bog: [ 63  13 -34 -11]
puso: [ 63  25   2 -40]
dite: [ 35  32   4 -36]
Sinul: [ 13  51 -72  28]
maber: [-35  40 -30 -56]
Dor: [ 24  23   7 -12]
Bek: [ 53  39 -74 -18]
pur: [-35 -17  87  53]
miss bog: [-34  63 -11]  [13]
miss dite: [-36   4  32]  [35]

pur: [ -2 -31   0  45  -7  55  12  39   1 -40  11  10   4  27  18   8  -3  22
  -9 -24  21  22  11  -3  32  17  14  17  -5  29  -3  31  -2 -21]
sev: [ 41 -19  12   6 -17  -6  -7   4  11  -3 -13 -22   0  22 -34 -30  10  42
  -4 -11  -3  11  62 -37 -11 -24  24  41   3   2  -4  -7   4  18]
Dor: [  5 -21   8  43 -14  48   6  45  -8 -37  13   6  -7  32  18  14   5  16
  -9 -21  16  12  11  12  38  13  15  14  -9  27   0  25  -5 -25]
maber: [-34  13  -8 -38  25 -37  25 -43  -6  28 -14  24  17 -27   8  -3  -5 -50
   9  20   6 -15 -52  10 -26  26 -22 -22 -34  23  -3   0  -5 -11]
puso: [ 45 -32  21  19 -17  17 -17  18  14 -26  20 -14  -7  38  -5   9  25  28
 -24 -21  -7   8  51  16  19 -17  20  40  -5   6  -5  -8  -1  12]
Bek: [ 45 -32  21  19 -17  17 -17  18  -8 -26  -4 -14  -7  38  -5   9  25  28
 -24 -21  -7   8  51  16  19 -17  20  40  -5   6  -5  -8  -1  12]
dite: [ 41 -19  12   6  42  -6   2   4  11  -3 -13  42   0  22 -34 -30  10  42
  -4 -11  -3  11  62 -37 -11 -43  21  24  26 -10   1 -12  18  35]
miss pur: [-24  -9  27  31  -7  -2  11  22  -2  -3  12  39   8   1 -40   4  29  32
  45  -3  55  17  22 -31 -21   0  11  17  21  14  18  -5  -3]  [10]
miss pur: [ 11  10  -3   4   8 -31  -3  -3 -40  -9  21  32  -5  31  18 -24  14   0
  17  11  -2  12  45 -21  27  -2  29  55  39  22  22  -7  17]  [1]
miss maber: [  9  -6 -34  24 -15 -37  25   6  -5  10  28  25   0  20 -11   8  13 -38
 -22  -8 -43  23  26 -22 -34 -14 -27 -52 -26  -3  -5 -50  -3]  [17]
miss dite: [ 62  -3 -34 -11  35   0  11  -3 -43  11  42 -19 -12  42   4 -37  12   6
  18   2   1  10  24  21 -30 -11  -4  42 -10  22 -13  26  -6]  [41]
miss dite: [ 18  11 -34  21  42  11  26  35 -13 -30 -11  10 -43 -12  -4   0 -10  22
 -11  42  -6  12   2 -37   6  -3  -3  24   1   4 -19  42  62]  [41]
miss puso: [ -7  20   8  51  18  45  -7 -21  -8   9  40  19  -5 -17  -5  14  25   6
 -17  21  -5 -17 -32  16 -14  20  19 -24  17  -1  28  38 -26]  [12]
miss dite: [ 10  21  42  24 -13 -37 -12  -3  -4  18  12 -19   6   4 -11 -30 -34 -11
  62 -43  11  42  22  -6  26  42  11   0  -3  41  35   2 -10]  [1]

